Each row of this table is followed by its label. One hidden rule gives the labels. It looks at one to three of the table's principal directions, none of them among the few with the most spread.
[-1.3 -0.3  1.8  1.7 -2.2  1.6 -0.7  0.6  0.5  0.8  0.9 -0.3 -0.4 -0.8  0.3  2.6  1.6  1.6  1.6 -1.5 -1.6 -1.4  0.7  2.1  0.1 -0.7 -2.1  0.1  0.5  0.1  0.3] FT
[-0.5 -0.2  1.   0.8 -0.7  1.2 -0.2  0.1  0.   0.3  0.7 -0.5  0.1 -0.6  0.   0.6  0.9  0.7 -0.3 -1.2 -0.6 -0.7  0.7  0.4  0.7 -0.9 -1.   0.   0.8 -0.2  0.4] JC
[ 0.2  1.2  1.7  1.7 -1.2  1.5 -0.2 -0.1 -0.7  0.3 -0.7 -3.3  1.3 -1.1  0.7 -0.4 -0.8 -0.2 -1.  -1.8 -0.8  0.2  1.2 -2.2  2.8 -1.2 -1.8  1.1  1.4 -1.4  1.4] RN
[-0.3 -0.4 -0.1  0.5  0.2  0.3 -0.6 -0.2  0.1 -0.3 -0.1 -0.6  0.2 -0.2  0.1 -0.1  0.4 -0.3  0.2 -0.2 -0.4 -0.2 -0.1 -0.1  0.  -0.2 -0.3  0.1  0.5 -0.3 -0.3] FT
[ 0.  -0.7 -1.1 -2.5  1.  -0.8  0.5  0.1  0.7 -0.3  0.9  1.6  0.2  0.1 -0.6 -0.2  1.7  0.4 -0.2  0.8  0.6 -0.3  0.   2.1 -1.9 -0.1  2.2 -1.  -1.2  0.9  0. ] FT
[ 0.2 -0.2 -0.3  0.9  0.6 -1.   0.2 -0.1 -1.6 -0.9  0.3  1.4 -1.   0.9  0.  -0.8 -2.7 -0.2 -0.4  0.2  1.2  1.1  0.3 -1.7  0.8  1.8  0.4  0.2  1.  -1.2 -0.9] FT
[-0.1 -0.1 -0.9 -0.7  1.  -1.3  0.1  0.2 -0.3 -0.7  0.5  0.8 -0.2  0.5  0.3 -0.1 -0.8  0.3  0.4  1.   0.6  0.1  0.4 -0.1 -0.5  0.8  1.2  0.  -0.5 -0.3 -0.5] QZ
[ 0.5 -0.1 -0.4 -0.4  0.5  0.1  1.2 -0.4 -0.9  0.2  0.4  1.6 -0.7  0.3 -0.3 -1.  -0.2  0.3 -1.6 -0.3  1.2  0.6  0.1 -0.6  0.4 -0.1  0.1 -0.7 -0.2  0.3  0. ] QZ
[ 1.2  0.5 -1.   0.8  1.3 -1.5 -0.1 -0.9 -1.6 -2.1 -1.6 -1.7  0.6  0.1  0.4 -2.5 -2.6 -2.2 -1.2  0.   1.9  2.3  0.2 -2.7  1.7  1.4  0.5  0.5  1.  -2.5 -0.3] FT
[-0.3 -0.1  0.5  0.6 -0.7 -0.6 -0.2  0.7  0.   0.   0.3  0.6 -0.6  0.6 -0.4  1.6 -0.6  0.5  1.1  0.3  0.1 -0.3 -0.3  0.7  0.3  0.7  0.   0.1  0.4 -0.1  0.1] JC
[-0.2 -0.3 -0.5 -0.1  0.5 -0.6 -0.2 -0.1 -0.3 -1.   0.5  0.1  0.1 -0.1  0.5 -0.2 -0.1  0.2  0.3  0.   0.4  0.3  0.8  0.6 -0.4  0.7  0.5 -0.1 -0.1 -0.8 -0.5] JC
[-0.2 -0.4 -0.1 -0.3  0.5  0.   0.7  0.  -0.6 -1.   1.8  0.9  0.2 -0.6  1.  -0.5  0.1  1.2 -0.5 -0.7  1.   0.5  1.7  1.3  0.   0.2  0.6 -0.2 -0.1 -0.6 -0.3] FT
[-0.5  0.5  1.3  2.1 -0.5  1.3 -0.5  0.2 -0.8  1.4  0.3  0.4 -0.9  0.8  0.6  0.1 -3.   0.7  0.2  0.  -1.8 -0.5  0.2 -3.5  0.7  0.6 -1.6  1.4  1.2  0.1 -1. ] FT
[ 0.  -0.2 -0.2  0.4  1.6 -0.2  0.8  0.  -2.  -0.5  2.2  2.5 -0.8  0.9  1.  -1.8 -3.7  1.2 -1.4  0.3  0.8  0.8  1.6 -2.9  0.5  1.5  1.   0.7  1.  -0.6 -1.5] RN
[-0.2  0.2  0.3 -0.7 -0.2  0.1  0.1  0.8  0.9  1.6  0.6  1.7 -0.6  1.  -0.2  0.9 -0.8  0.8  0.9  1.5 -1.3 -1.  -0.9 -0.3 -1.5  0.3  0.5  0.6 -0.7  2.  -0.4] QZ
[ 1.   0.6 -0.1 -1.   0.9 -0.4  0.8 -0.3 -1.4 -0.6  0.2  0.   0.7  0.   0.  -2.2 -1.9 -0.5 -2.3 -0.3  1.1  1.3  1.4 -2.3  1.2  0.4  1.5  0.3  0.7 -1.1  0.6] QZ
[-0.1 -0.5 -0.9 -1.1  0.  -0.9 -0.4  0.2  1.8 -0.3 -0.6 -0.3  0.3 -0.1 -0.4  1.2  2.4 -0.5  1.5  1.   0.1 -0.5 -1.6  3.2 -1.6 -0.4  0.6 -0.6 -1.3  1.   0.1] RN
[-0.5  0.1  0.7  2.6 -1.4  0.7 -1.2 -0.2  0.5  0.  -1.4 -2.1 -0.1 -0.5  0.6  1.3  0.4 -0.7  1.8 -0.7 -1.1  0.  -0.9  0.6  0.5  0.  -2.7  0.6  0.5 -0.6 -0.4] FT
[ 1.  -0.6 -2.1 -2.3  1.5 -2.8  0.7 -0.2  0.  -1.9 -0.5  1.   0.1  0.6 -1.2 -0.8  0.8 -1.3 -0.4  1.2  3.   1.2 -0.9  2.1 -0.7  0.8  2.8 -1.4 -0.9 -0.5  0.3] JC
[ 0.1 -0.2  0.3  0.9 -0.1 -0.5  0.5  0.3 -1.2 -0.3  1.   2.  -1.1  0.7  0.2  0.  -2.2  0.6  0.   0.1  0.8  0.8  0.4 -0.5  0.4  1.6  0.1  0.2  0.6 -0.5 -0.8] JC
[ 0.   0.4 -0.2 -1.  -0.1  1.5  0.2 -0.2  1.5  2.5 -0.8  0.3 -0.3  0.3 -0.3  0.   1.6  0.1  0.   0.9 -1.9 -1.4 -1.5 -0.8 -1.6 -1.7 -0.9 -0.2 -1.6  2.9 -0.1] RN
[ 1.   0.7 -1.1  0.2  1.7 -1.5  0.8 -0.8 -2.3 -1.9 -0.6 -1.1  0.3  0.2  0.6 -2.4 -2.4 -0.8 -2.1 -0.2  2.7  1.8  1.4 -3.   2.7  0.7  0.5 -0.1  0.6 -2.5  0.3] FT
[-0.8 -0.1  1.   0.  -1.1  0.  -0.6  1.1  1.   0.8  0.6  0.3 -0.1  0.2 -0.3  2.2  0.4  0.9  1.8  0.4 -1.3 -1.3 -0.2  1.5 -0.7  0.1  0.1  0.4  0.   0.7  0.3] JC
[-0.5  0.3  1.   0.8 -2.1  0.  -1.5  0.6  1.8  0.6 -1.8 -2.3  0.5 -0.4 -0.6  2.7  1.7 -0.9  2.7  0.  -1.7 -0.9 -1.5  2.1 -0.5 -0.3 -1.3  0.4 -0.2  0.2  0.8] QZ
[ 0.1 -0.7 -1.1 -1.5  1.2  0.3  0.  -0.6  0.4 -0.2  0.   0.4  0.4 -0.2 -0.7 -1.3  1.7 -0.6 -1.2  0.1  0.1 -0.3 -0.3  0.2 -1.1 -0.9  1.1 -0.8 -0.4  0.6 -0.1] JC
[-0.2  0.5  1.1  2.1 -1.7  1.7 -0.7 -0.2  0.8  1.3 -1.5 -2.  -0.1 -0.5  0.1  1.   0.9 -0.6  0.8 -0.8 -1.6 -0.6 -1.3 -0.3  0.8 -1.2 -2.9  0.4  0.4  0.6  0.3] JC
[-0.3 -0.5 -0.4 -0.7 -0.9  0.1 -1.1  0.2  2.9  1.1 -1.4 -0.1  0.   0.1 -0.9  1.8  2.8 -1.   2.6  1.4 -1.8 -1.1 -3.   3.2 -3.1 -0.5 -0.2 -0.3 -1.5  2.4 -0.4] FT
[-0.5  0.6  1.6  2.2 -0.8  1.9 -1.1 -0.4 -0.8  0.  -0.4 -3.3  1.1 -1.2  0.9 -0.3 -0.5 -0.1 -0.6 -2.  -1.5 -0.3  1.6 -2.3  2.3 -1.  -2.1  1.1  1.9 -1.8  0.6] FT
[-0.4  0.6  1.5  0.8 -1.6  2.   0.   0.1  0.5  1.3 -0.1 -1.7  0.4 -1.1  0.4  1.1  1.6  0.9  0.1 -1.5 -1.4 -1.   0.7  0.3  0.9 -1.8 -2.1  0.2 -0.1  0.4  1.1] RN
[ 0.4  0.5  0.1 -0.5  0.   0.1  0.2  0.   0.1  0.1 -0.2 -0.7  0.7 -0.3  0.3 -0.6 -0.2 -0.3 -0.4  0.  -0.1  0.3  0.3 -0.3  0.1 -0.2  0.3  0.3 -0.2  0.   0.4] FT
[-1.   0.   2.3  1.9 -1.6  2.3 -0.2  0.7 -0.1  1.4  1.9  0.4 -0.3 -0.5  0.8  1.4 -0.6  2.   0.4 -1.3 -1.8 -1.1  1.1 -0.1  0.7 -0.5 -1.8  1.   1.3  0.5 -0.1] RN
[-0.6  0.1  0.8  0.5 -0.2 -0.4 -0.3  0.7 -0.8 -0.4  1.2  0.1  0.   0.2  0.5  0.7 -1.8  1.2  0.6 -0.1 -0.3 -0.3  1.7 -0.8  0.8  0.9  0.4  0.8  0.8 -1.2  0. ] JC
[ 0.3  0.8  0.4  1.7  1.1 -0.8 -0.7 -0.3 -2.3 -1.9 -0.3 -2.6  1.1  0.   1.2 -2.  -4.3 -0.9 -1.2 -0.6  0.6  1.4  2.1 -4.5  3.1  1.3  0.3  1.7  2.5 -3.6  0. ] FT
[ 0.3 -0.9 -1.6 -1.2 -0.3 -0.7  0.  -0.2  2.4  1.1 -1.9  1.8 -1.4  1.  -2.1  1.5  3.6 -1.3  1.6  1.8  0.3 -0.7 -4.4  3.4 -2.8 -0.6 -0.1 -1.8 -2.1  3.1 -0.3] JC
[-1.1 -0.1  1.4  2.  -1.2  1.8 -1.   0.1  0.3  0.5  0.6 -1.3  0.2 -0.9  1.   1.1  0.5  0.9  1.  -1.3 -1.9 -1.   0.8  0.3  0.4 -0.7 -2.1  0.8  0.9 -0.3 -0.2] JC
[-0.2  0.6  1.7  2.5 -0.8  1.1 -0.2  0.1 -1.7  0.1  0.7 -0.7 -0.1 -0.2  1.  -0.4 -3.   0.6 -0.7 -1.4 -0.5  0.5  1.5 -2.9  2.4  0.6 -1.5  1.4  2.2 -1.6 -0.1] RN
[ 0.9  0.7 -0.9 -1.2  0.5 -0.3 -0.7 -0.8  1.   0.2 -3.1 -2.7  1.3 -0.1 -1.1 -1.3  1.1 -2.8 -0.6  0.6 -0.5  0.2 -1.7 -1.5 -0.3 -1.   0.3 -0.1 -0.5  0.2  0.9] JC
[ 0.  -0.6 -0.9 -1.5 -0.1 -0.2  0.2  0.1  2.   0.7 -0.3  1.  -0.1  0.  -0.7  0.9  2.9 -0.2  1.1  1.1 -0.1 -0.7 -2.1  3.3 -2.3 -0.8  0.5 -0.9 -1.7  2.3 -0.1] JC
[-1.2 -0.3  0.6  0.2 -1.5  1.1 -0.9  0.5  1.9  1.5 -0.2 -0.3 -0.4 -0.3 -0.2  2.8  2.9  0.9  2.3  0.1 -2.2 -2.2 -0.9  2.4 -1.6 -1.2 -1.6 -0.3 -1.1  1.7  0.1] JC
[-0.5  0.3  1.2  1.5 -0.7  0.2 -0.8  0.4 -0.8  0.1  0.2 -0.4 -0.3  0.3  0.3  0.7 -2.1  0.4  0.6 -0.4 -1.  -0.2  0.9 -1.8  0.9  0.9 -0.7  1.   1.3 -1.1 -0.2] JC
[ 0.1  0.8  1.4  1.  -0.1 -0.4  0.8  0.6 -2.9 -1.4  2.1  0.   0.4 -0.3  1.5 -0.8 -4.2  1.6 -1.3 -1.4  1.2  1.4  3.9 -2.4  2.9  1.6  0.6  1.2  1.8 -3.1  0.5] JC
[-0.7 -0.6  0.8 -0.9 -1.6  2.3 -0.5  0.4  3.1  2.9  0.1  1.3 -0.2 -0.3 -1.   1.9  3.6  0.5  1.5  0.5 -3.  -2.1 -2.6  3.1 -3.4 -1.7 -0.7 -0.3 -1.3  4.1 -0.2] JC
[-0.1 -0.1 -0.7 -2.   1.2 -0.3  0.3  0.1  0.3 -0.1  0.8  0.5  0.6  0.1 -0.1 -0.6  0.5  0.5 -0.7  0.7  0.  -0.6  0.7  0.  -0.8 -0.5  1.7 -0.3 -0.7  0.5  0.2] JC
[ 0.6  0.7 -0.2  0.4 -0.4 -0.3 -0.4 -0.3  0.6  0.1 -2.2 -2.   0.4  0.  -0.4  0.   0.3 -1.6  0.3  0.3 -0.1  0.3 -1.4 -0.6  0.6 -0.4 -0.8  0.2 -0.2  0.   0.6] RN
[ 0.   0.2  0.8  1.1  0.1  0.2  0.6  0.1 -1.8 -0.5  1.1  0.3 -0.3  0.   0.4 -0.6 -2.   0.9 -1.5 -1.   1.1  0.5  1.7 -1.9  2.4  0.3 -0.3  0.3  1.5 -1.5  0.3] JC
[-0.1 -0.2 -0.8 -1.4 -0.6 -1.8 -0.4  0.8  2.1  0.4 -1.   0.9 -0.6  0.9 -0.9  2.4  1.5 -0.3  3.   2.2 -0.2 -0.7 -2.2  3.3 -2.5  0.8  0.9 -0.5 -2.1  1.6 -0.1] RN
[ 0.4 -0.3 -1.7 -1.8  1.2  0.2  0.7 -0.9  0.8  0.1 -0.5  0.   0.4 -0.4 -0.2 -1.3  2.9 -0.5 -1.1  0.3  0.7 -0.1 -0.8  1.1 -1.1 -1.6  0.4 -1.4 -1.7  1.3  0.1] RN
[ 0.   0.2  0.6  0.3 -0.3  0.2  0.3  0.4 -0.4  0.8  0.4  1.2 -0.7  0.7 -0.3  0.3 -1.4  0.5 -0.1  0.3 -0.3 -0.1 -0.1 -1.1  0.1  0.5  0.   0.3  0.3  0.4 -0.1] JC
[ 0.7  0.1 -2.  -2.3  0.7 -3.3 -0.1  0.3  1.5 -1.8 -1.8 -1.3  0.9  0.2 -0.6  1.   2.  -1.5  1.9  1.9  1.9  0.5 -1.3  3.5 -1.1  0.4  2.  -1.  -2.2 -0.4  0.9] JC
[-0.2 -0.5  0.2  0.4  0.   1.3 -0.1 -0.3  0.5  0.8  0.2  0.2 -0.2 -0.1 -0.7 -0.1  1.2 -0.1 -0.8 -0.4 -0.4 -0.7 -1.  -0.1  0.1 -1.2 -0.6 -0.3  0.6  1.1  0. ] JC
[ 0.4  0.3 -0.3  0.3  1.6  0.8  0.6 -0.8 -1.9  0.   0.7  0.6 -0.1  0.3  0.9 -2.9 -2.8  0.2 -2.5 -0.3  0.1  0.8  1.4 -4.4  1.   0.3  0.1  0.6  0.9 -0.6 -0.9] RN
[-0.5 -0.7 -0.6 -0.2  0.5  0.4  0.4 -0.2  0.2  0.1  1.1  1.2 -0.6 -0.1  0.3  0.3  1.6  1.1  0.   0.   0.3 -0.7  0.1  1.4 -0.6 -0.7 -0.3 -0.8 -0.7  0.8 -0.5] FT
[ 0.4  0.2 -0.8 -1.3  0.5 -0.7  0.4  0.   0.6 -0.4 -0.2 -0.5  0.7 -0.3  0.1 -0.2  1.1 -0.2 -0.1  0.5  0.8  0.1 -0.2  1.3 -0.3 -0.6  0.9 -0.4 -1.   0.3  0.5] JC
[ 0.2 -0.1  0.   0.3 -0.1  0.1  0.3 -0.2  0.  -0.1 -0.2 -0.4  0.  -0.3 -0.3 -0.1  0.8 -0.3 -0.6 -0.4  0.7  0.1 -0.4  0.5  0.8 -0.7 -0.4 -0.4  0.3  0.   0.4] FT
[-0.4 -0.6  0.   1.2 -0.1  1.2 -0.6 -0.6  0.3  0.3 -0.5 -0.6 -0.3 -0.3 -0.3  0.   1.4 -0.5 -0.1 -0.6 -0.6 -0.5 -1.   0.   0.1 -0.9 -1.5 -0.3  0.6  0.3 -0.4] JC
[-0.7  0.   0.1  1.6 -0.1 -0.8 -1.7 -0.2 -0.5 -1.7 -1.3 -3.1  0.6 -0.4  0.3  0.8 -0.2 -0.8  1.3 -0.6 -0.2 -0.2  0.8 -0.6  1.5  0.4 -0.9  0.4  1.1 -2.7  0.3] JC
[ 0.6  0.   0.  -0.1  0.7  0.1  1.  -0.2 -1.4 -0.4  1.3  1.7 -0.2  0.2  0.6 -1.8 -2.2  0.4 -1.6 -0.3  0.9  1.3  1.1 -1.4  0.3  1.   0.9  0.3  0.6 -0.4 -0.7] FT
[ 0.6  0.2 -0.8  0.2  1.1 -1.9  0.9 -0.2 -2.5 -1.8  0.4  1.3 -0.8  0.8  0.4 -1.3 -3.   0.1 -1.   0.   2.4  1.8  1.6 -1.8  1.4  2.1  1.  -0.2  0.4 -2.2 -0.4] RN
[ 0.1  0.1  0.2  0.6  0.4 -0.3 -0.2 -0.1 -1.2 -0.9  0.2 -0.1  0.2  0.1  0.5 -1.  -2.1 -0.3 -0.4 -0.4  0.1  0.9  1.2 -1.7  0.6  1.2  0.4  0.6  1.  -1.5 -0.4] JC
[-1.1 -0.1  2.1  1.4 -2.1  2.4 -0.7  0.7  1.3  1.9  1.  -0.1 -0.1 -0.7  0.4  2.1  1.1  1.4  1.4 -0.9 -2.7 -1.6 -0.2  1.3 -0.6 -1.  -1.9  0.8  0.5  1.5  0. ] JC
Here are more rows. What is the label of each one?
[ 0.5  0.1  0.2 -0.2 -0.1 -0.3  0.1  0.  -0.4 -0.3 -0.4 -0.1  0.3  0.  -0.5 -0.5 -0.7 -0.7 -0.6 -0.2  0.4  0.7  0.1 -0.5  0.3  0.5  0.7  0.1  0.5 -0.6  0.4] QZ
[ 0.4  0.  -0.2 -0.5 -0.1  0.3 -0.1 -0.5  0.8 -0.2 -1.1 -2.   1.1 -0.9 -0.6 -0.4  2.4 -1.1 -0.8 -0.6  0.4  0.  -0.7  1.1  0.6 -1.6 -0.1 -0.6  0.   0.   1.1] FT
[-1.  -0.2  0.7  0.3 -0.6  1.3 -1.4  0.5  1.7  1.5  0.2 -0.1  0.2  0.1  0.3  1.2  0.3  0.4  1.9  0.8 -3.1 -1.5 -0.9  0.2 -2.1 -0.2 -0.5  1.1 -0.1  1.6 -1. ] JC
[ 0.   0.3  0.1  0.2  0.1 -0.8 -0.2  0.2 -0.2 -1.4  0.2 -2.   1.2 -0.8  1.   0.1 -0.3  0.   0.4 -0.4  0.7  0.5  1.3  0.7  1.2  0.1  0.3  0.5  0.3 -1.6  0.6] FT
[-0.3 -0.4 -0.8 -1.8  0.  -0.1  0.4  0.3  1.5  1.2  0.4  2.  -0.7  0.4 -0.4  1.1  2.2  0.9  1.2  1.3 -0.6 -1.1 -1.1  2.4 -2.7 -0.4  0.5 -0.9 -2.3  2.4 -0.4] JC
[ 0.5 -0.5 -2.  -1.9  1.2 -1.9  0.3 -0.5  0.  -1.2 -0.9  0.7 -0.3  0.4 -1.  -0.5  1.5 -1.  -0.1  0.8  1.8  0.5 -0.5  1.3 -1.1  0.4  1.5 -1.6 -1.4 -0.3  0.1] JC
[ 0.   0.  -0.7 -0.2  1.2  0.1  0.5 -0.3 -0.9 -0.1  0.8  1.1 -0.4  0.3  1.  -1.3 -1.3  0.7 -0.6  0.3  0.1  0.3  1.  -1.6 -0.4  0.5  0.2  0.1 -0.5  0.  -1. ] FT
[ 0.1  0.2  0.6  1.1  0.6  0.4  0.3 -0.2 -1.9 -0.7  1.1  0.   0.2 -0.1  0.8 -1.6 -2.6  0.4 -1.7 -1.   0.5  0.9  1.9 -2.8  1.9  0.6  0.   0.8  1.7 -1.7 -0.3] QZ
[ 0.1  0.   0.7  0.6 -0.1 -0.4  0.4  0.4 -1.4 -0.7  1.2  1.1 -0.4  0.3  0.2 -0.2 -2.2  0.6 -0.5 -0.5  0.9  0.8  1.2 -0.7  1.   1.3  0.6  0.4  1.2 -1.2 -0.1] QZ
[ 0.4  0.5 -0.1 -0.6  0.3  0.1  0.9 -0.2 -1.   0.1  0.3  0.4 -0.1 -0.1  0.3 -0.9 -0.5  0.6 -1.3 -0.5  0.6  0.4  1.3 -1.1  0.6 -0.2  0.1 -0.3 -0.5 -0.3  0.4] RN
[-0.1 -0.4  0.5  0.9  0.1  1.3  0.5 -0.2 -0.9  1.   1.2  2.3 -1.2  0.5  0.  -0.8 -1.3  0.7 -1.2 -0.4 -0.3  0.   0.1 -1.8  0.   0.2 -0.5  0.1  0.9  0.7 -1. ] FT
[-0.3  0.1  0.4  0.5 -1.2  0.2 -0.6  0.2  0.9  0.5 -0.9 -0.9 -0.1 -0.2 -0.3  1.5  1.4 -0.2  1.4 -0.2 -0.7 -0.5 -0.9  1.4 -0.2 -0.4 -1.1 -0.2 -0.3  0.3  0.4] QZ
[ 0.1  0.2  0.7 -0.4  0.4  0.7  0.9  0.2 -1.3  0.2  1.8  1.4  0.  -0.1  0.7 -1.3 -1.8  1.3 -1.6 -0.7  0.1  0.4  2.  -1.7  0.4  0.4  0.8  0.5  0.5 -0.3 -0.1] JC
[-0.5 -0.4  0.6 -0.3  0.   0.8  0.2  0.4  0.1  0.3  1.9  0.9  0.2 -0.4  0.4  0.2  0.3  1.4 -0.3 -0.4 -0.5 -0.7  1.   0.8 -0.4 -0.4  0.5  0.2  0.3  0.5 -0.1] QZ
[ 0.   0.2 -0.5  0.5  0.5 -1.9 -0.2  0.4 -0.6 -1.3 -0.1 -0.4 -0.1  0.6  0.5  0.5 -1.9 -0.1  1.   0.9  1.1  0.5  0.4 -0.3  0.8  1.4  0.6  0.4  0.2 -1.5 -0.3] QZ
[-0.5  0.6  1.3  1.5 -1.   0.3 -0.8  0.5 -0.2  0.1 -0.2 -1.7  0.2 -0.2  0.4  1.2 -1.   0.4  0.9 -0.5 -0.9 -0.5  0.7 -0.9  1.4  0.1 -1.2  0.9  1.  -1.1  0.5] JC
[-0.9 -0.3  1.   1.4 -0.4  0.4 -0.3  0.5 -0.8 -0.3  1.7  0.8 -0.5  0.   0.8  0.8 -1.6  1.4  0.6 -0.6 -0.5 -0.3  1.5 -0.2  0.5  0.9 -0.4  0.7  1.1 -0.9 -0.7] QZ
[ 0.6  0.2 -0.5 -0.4  0.7 -0.1 -0.2 -0.7 -0.2 -0.9 -1.  -1.8  1.2 -0.7  0.  -1.6  0.4 -1.3 -1.3 -0.6  0.5  0.8  0.2 -0.7  0.7 -0.5  0.4 -0.1  0.4 -1.   0.5] RN
[-0.2  0.2  1.2  1.5 -1.2  1.7  0.   0.   0.1  1.6 -0.3  0.  -0.7  0.  -0.2  0.6  0.   0.2 -0.2 -0.6 -1.  -0.6 -0.8 -1.   0.7 -0.8 -1.9  0.3  0.7  0.9  0.1] FT
[-0.1  0.  -0.3  0.6 -0.6 -0.6 -0.7  0.   0.7 -0.4 -1.3 -1.1 -0.1 -0.1 -0.1  1.2  1.  -0.8  1.6  0.2 -0.1  0.  -1.   1.4 -0.3  0.2 -0.8 -0.2 -0.5 -0.3  0. ] JC
[-1.3 -0.7 -0.1 -0.1 -0.8  0.3 -0.8  0.8  2.   1.5  0.5  1.5 -1.2  0.6 -0.1  3.   2.   1.3  3.1  1.4 -1.9 -2.1 -1.6  2.7 -2.7 -0.2 -0.8 -0.2 -1.6  2.4 -1. ] FT
[-0.1  0.5  0.9  1.2  0.3  1.1  0.5  0.  -1.7  0.4  1.4  0.7 -0.3  0.2  1.2 -1.3 -3.1  1.2 -1.4 -0.6 -0.4  0.4  1.8 -3.4  1.4  0.5 -0.5  1.1  1.2 -0.6 -0.6] JC
[-0.5  0.1  1.2  1.  -0.6  0.8 -0.5  0.4 -0.4  0.5  0.8  0.2  0.   0.   0.5  0.3 -1.6  0.6  0.4 -0.4 -1.4 -0.2  0.9 -1.1  0.   0.6 -0.4  1.   1.  -0.3 -0.4] RN
[ 0.8 -0.1 -1.2 -0.7  1.5 -1.1  1.3 -0.5 -1.5 -1.1  0.4  1.2 -0.5  0.5 -0.2 -1.8 -0.9 -0.2 -2.1  0.   2.6  1.2  0.5 -1.1  1.1  0.4  1.1 -0.9  0.1 -0.8  0. ] JC
[ 0.8 -0.1 -1.8 -1.8  1.6 -2.2  0.3 -0.3 -0.1 -1.4 -0.7  0.3  0.3  0.6 -0.5 -1.2 -0.3 -1.3 -0.3  1.4  1.7  1.  -0.6  0.2 -0.6  0.9  2.2 -0.5 -0.8 -0.5 -0.1] QZ
[-0.3  0.6  1.1  2.  -0.6 -0.5 -0.7  0.3 -1.3 -1.2 -0.2 -2.6  0.5 -0.4  0.6  0.7 -1.7  0.1  0.3 -1.1  0.5  0.2  1.6 -1.4  3.   0.4 -0.9  0.9  1.8 -2.8  0.9] JC
[ 0.2 -0.3 -0.4  0.3 -0.2 -0.9 -0.3 -0.1  0.2 -0.6 -0.9 -0.1 -0.4  0.3 -0.8  0.6  0.6 -0.9  0.6  0.2  0.9  0.3 -1.1  1.   0.1  0.3 -0.1 -0.6  0.1 -0.4  0.2] JC
[ 0.4  0.1 -0.5  0.4  0.5 -0.9 -0.3 -0.4 -0.4 -1.5 -1.1 -2.   0.7 -0.4 -0.1 -0.6  0.2 -1.2 -0.4 -0.4  1.3  0.7  0.1 -0.2  1.5 -0.1  0.  -0.2  0.6 -1.7  0.6] JC
[ 0.1 -0.1  0.1  0.8  0.2  0.6 -0.2 -0.4 -0.3 -0.4 -0.1 -1.   0.4 -0.5  0.2 -0.8  0.1 -0.4 -0.8 -0.7  0.1  0.3  0.1 -0.5  0.8 -0.4 -0.5  0.1  0.8 -0.6  0. ] RN
[-0.5  0.  -0.6  0.4  0.  -0.9 -1.   0.   0.4 -0.5 -1.2 -0.9 -0.3  0.3  0.2  1.   0.2 -0.5  2.   0.7 -0.6 -0.3 -0.5  0.3 -0.8  0.7 -0.6  0.  -0.6 -0.5 -0.6] RN
